Each row is where one point has got to under a steady rotation. How many ticks took it there?
The counts run from 0 to 513.
[149  80 134 161  93 127 115 168 116 108  81  80 106 136 119 139 134 178
 165 144 145 145 128 127 181 144 172 136 139 124 150 112 114 106 167 161
  95 144 152 110 117 150 130  91 123 157 159 118 119 100 137] | 302
[146 115 129 151 112 106  94 163  90 139  59 106 127 151 127 134 126 176
 139 137 125 149 155 129 174 120 154 127 169 129 142  99  89  98 149 150
  84 146 156  97 134 150 115 111 118 145 164  92  90 102 105] | 415
[131  90 109 163 113 113 116 146  77 106  52  88 106 131 134 140 112 170
 146 136 158 147 128 132 135 118 143 135 158 109 152  95 126  88 150 161
  95 142 163  93 121 178 147 119 115 163 140  85 144  95 141] | 121
[135  93 178 145  70 138 117 161 110 122  75 120 118 118 105  99 135 164
 167 134 112 118 120 147 159 135 143 142 161 154 154 107 104  77 167 158
 103 154 127 122  96 174 132  93 136 143 146 116 114 117 109] | 499
[138 112 115 157 115  99 130 151  79 123  60 103 126 135 129 116 134 152
 134 130 127 144 118 114 145 129 161 121 132 129 163 122  92  63 160 160
  96 154 150 114 106 184 124  98 105 130 141  79 153 104 151] | 341
[107  94 157 147  92 118 132 157  78 141  56 127 140 124 112  97 135 148
 157 135 113 110 114 145 135 135 130 133 163 167 157 100  99  61 161 151
 113 133 136 113 117 202 137 116 126 146 129 101 131 123 115] | 135
[139  94 133 161 104 105 146 146  74 115  80 110 121 139 131  91 134 154
 172 139 135 107 104 140 165 134 148 140 157 144 166 135  90  63 156 148
  99 151 150 140 100 173 110 103 110 152 132  99 118 120 142] | 466
[131  77 139 149 111 124 128 173  66 114  56 101 138 141 142 126 112 139
 140 120 145 138 109 148 137 114 143 116 170 118 140  99 105  76 137 153
  78 139 167 100 130 151 130 123 119 169 120 106 102 101 120] | 324
[171 121 133 153 117 115 105 168 103 118  79 111 133 138 129 123 128 186
 146 140 138 146 150 109 184 157 121 114 167 143 156  82 108  92 153 156
  96 155 150 126 118 156 104  91 117 141 158  84 107  95 125] | 482
[137  71 104 153 106 110 122 181  70 134  64 112 129 158 127 148 130 149
 142 128 138 145 138 135 158 141 136 115 158 137 155 101 114  81 137 169
 109 148 153  99 145 161 123  96 119 163 149  96 118  80 108] | 129
[136 107 160 134  86 129 120 148  93 147  55 121 129 103 105 114 152 195
 140 147 106 137 139 130 133 131 135 124 154 159 160  98 110  75 161 155
 105 133 131 119 113 200 128 109 115 127 141 102 137 116 131] | 78
[152 106 139 145 126 128 109 148  99 113  62  95 131 115 126 144 114 188
 156 144 144 140 127 150 129 141 140 119 160 112 169  75 112  69 151 171
 118 129 161 102 114 170 135 103 105 143 122  89 118  93 128] | 485
[141  81 147 142  94 132 132 174  98 129  62 108 162 139 131 112 140 154
 155 126 128 116 129 136 162 162 118 108 167 172 155  99 111  77 145 158
  96 125 144 137 135 177 116 108 133 150 137 111 100 112 142] | 402
[136 104 158 137 109 123 121 153  98 127  57  95 150 130 135 123 135 176
 174 147 136 120 128 153 161 134 153 120 162 143 161 106  87  76 160 147
  91 114 163 124 133 160 111 118 109 150 130 111  82 127 139] | 142
[125  91 136 156  95 114 131 158  98 120  74  84  95 131 117 121 136 158
 166 140 134 139 102 144 165 106 190 143 139 111 149 133  89  89 171 148
  87 146 158 103 105 160 132 110 121 154 148 109 125 118 130] | 236
[137  81 156 130  95 134 113 169  90 135  56 116 164 139 128 119 142 156
 148 125 135 128 138 145 154 161 126 109 170 174 153  88 119  79 155 170
  96 118 146 126 143 177 120 109 125 154 136 111 109 109 122] | 403
[135 122 140 163 109 106 123 200 105 123  90 109 123 134 119 110 126 161
 148 141 118 142 124  96 189 139 136 118 168 125 138  84 100  86 162 141
  93 169 156 111 115 144 120  97 123 148 160  85 108  96  95] | 424
[137  87 173 122  90 132 139 177  80 141  89 112 136 107 125  95 173 158
 138 134 123 134 102 125 167 126 135 114 170 152 156 113 112  79 171 144
  79 146 144 136  99 167 108 116 110 145 133 112 113 119 130] | 240
[132 106 171 136  98 131 112 142  78 138  44 116 143 122 120 113 137 176
 143 129 115 139 133 153 127 114 168 123 154 141 144 104  88  72 166 154
  89 117 151 107 123 170 129 115 103 143 133 104 106 126 123] | 144
[158 120 134 155 114 104  94 148  95 119  64 104 120 147 128 131 112 184
 162 143 142 141 152 143 177 124 155 138 169 122 149 102  85  95 150 153
  93 150 157 105 119 150 114 106 115 148 155  93  83 107 113] | 416
[147 118 140 163 113 109 144 186  97 119  66 103 129 124 131 106 133 178
 150 152  99 133 116 107 165 114 132 114 172 122 141 105  82  73 141 123
  80 163 156 133 107 148 110 110 118 135 143 103  97 106 137] | 286
[119  88 126 168  96 111 150 182  81 134  52 119 136 144 119 105 127 149
 147 129  96 129 118 125 143 119 138 124 152 148 138 124  82  60 135 139
  90 154 138 121 126 176 124 102 133 140 143 111 115 108 127] | 0
[137  88 151 151  90 145 115 168 122 101  51  72 134 119 131 128 127 162
 143 129 134 153 107 128 151 131 170 118 136 120 137  96 114  95 166 161
  71 134 153  93 114 160 145 109 131 153 142 109 129 103 157] | 439
[114  83 134 166  89 124 127 163  88 119  35  98 145 152 121 123 122 164
 151 127 123 131 139 142 145 128 158 125 145 148 126 106 101  87 148 147
  83 120 149 102 151 173 144 108 142 160 151 115 116 116 129] | 268
[130  77 137 154 102 132 127 188 110 129  56  86 126 138 115 157 122 175
 155 142 122 146 124 147 144 128 161 118 138 113 154 103  95  74 142 158
 106 136 164  97 133 150 131 101 122 156 135 118 105  90 124] | 495
[143  86 148 152  99 134 124 154  73 104  49  84 126 124 142 121 125 177
 136 124 141 151 120 124 146 104 158 123 165 111 125 102 116 102 157 137
  57 145 160 105 119 142 137 123 113 162 144 106 113 110 148] | 382
[147  92 139 124 127 115 130 177  86 134  87  88 126 112 136 133 164 157
 144 150 159 140 106 127 171 128 138 110 173 124 173  99 126  96 165 153
  86 138 169 111 111 160 108 137  90 155 133  95 114 106 139] | 379
[149 108 162 152  87 130  98 168 113 123  65 106 122 124 114 126 121 192
 161 145 121 132 149 136 167 135 128 136 179 139 144  76 111  98 149 148
  94 139 142 109 124 157 131 106 137 153 156 109  88 105 103] | 222
[139 102 152 145 113 123 111 167  82 129  82 109 120 129 113 136 119 179
 136 131 139 162 128 135 145 127 162 120 152 107 149  83 109  85 173 168
 109 148 158  94 114 143 132  97  99 155 143  86 122  91  87] | 291
[137  99 139 184 101 116 151 150  78  96  61 105 126 141 129  93 110 170
 156 125 116 129 112 121 136 134 156 129 144 136 141 121  94  64 153 142
  93 151 144 134 112 167 133  85 123 148 139 103 135 113 143] | 66
[150 104 114 137 106 107 111 177 103 146  65 108 118 135 121 140 146 169
 131 140 110 156 144 109 170 127 141 115 149 136 159 109  93  80 143 169
  99 164 143 106 112 174 113 101 118 126 162  88 124  84 132] | 81
[128 123 145 165 109 108 129 199  94 135  76 122 127 131 122 102 131 150
 132 138 103 152 118  94 168 120 134 112 164 125 130  88  94  77 158 140
  88 173 149 109 114 149 122 109 123 140 155  85 119  95  95] | 423
[115  88 114 150 121  93 154 174  56 146  82 115 118 135 120 119 153 148
 151 149 142 131 105 124 152 131 137 117 160 134 168 120 105  71 165 150
 112 142 162 120 120 179 113 117  95 154 129  86 138 107 119] | 331
[140  92 135 176 100 124 119 147 100  97  60  92 131 155 129 114 101 157
 180 129 138 110 120 156 156 146 145 140 155 143 151 107  96  72 141 159
  99 139 150 117 122 171 133  97 139 164 136 111 100 112 134] | 132
[144 109 134 152 103 111 137 167  74 134  48 118 140 119 128 111 144 176
 112 136  96 150 137  95 138 120 134 106 156 142 139 102 103  72 150 140
  81 150 143 120 119 174 126 108 114 131 146  89 142 104 143] | 479
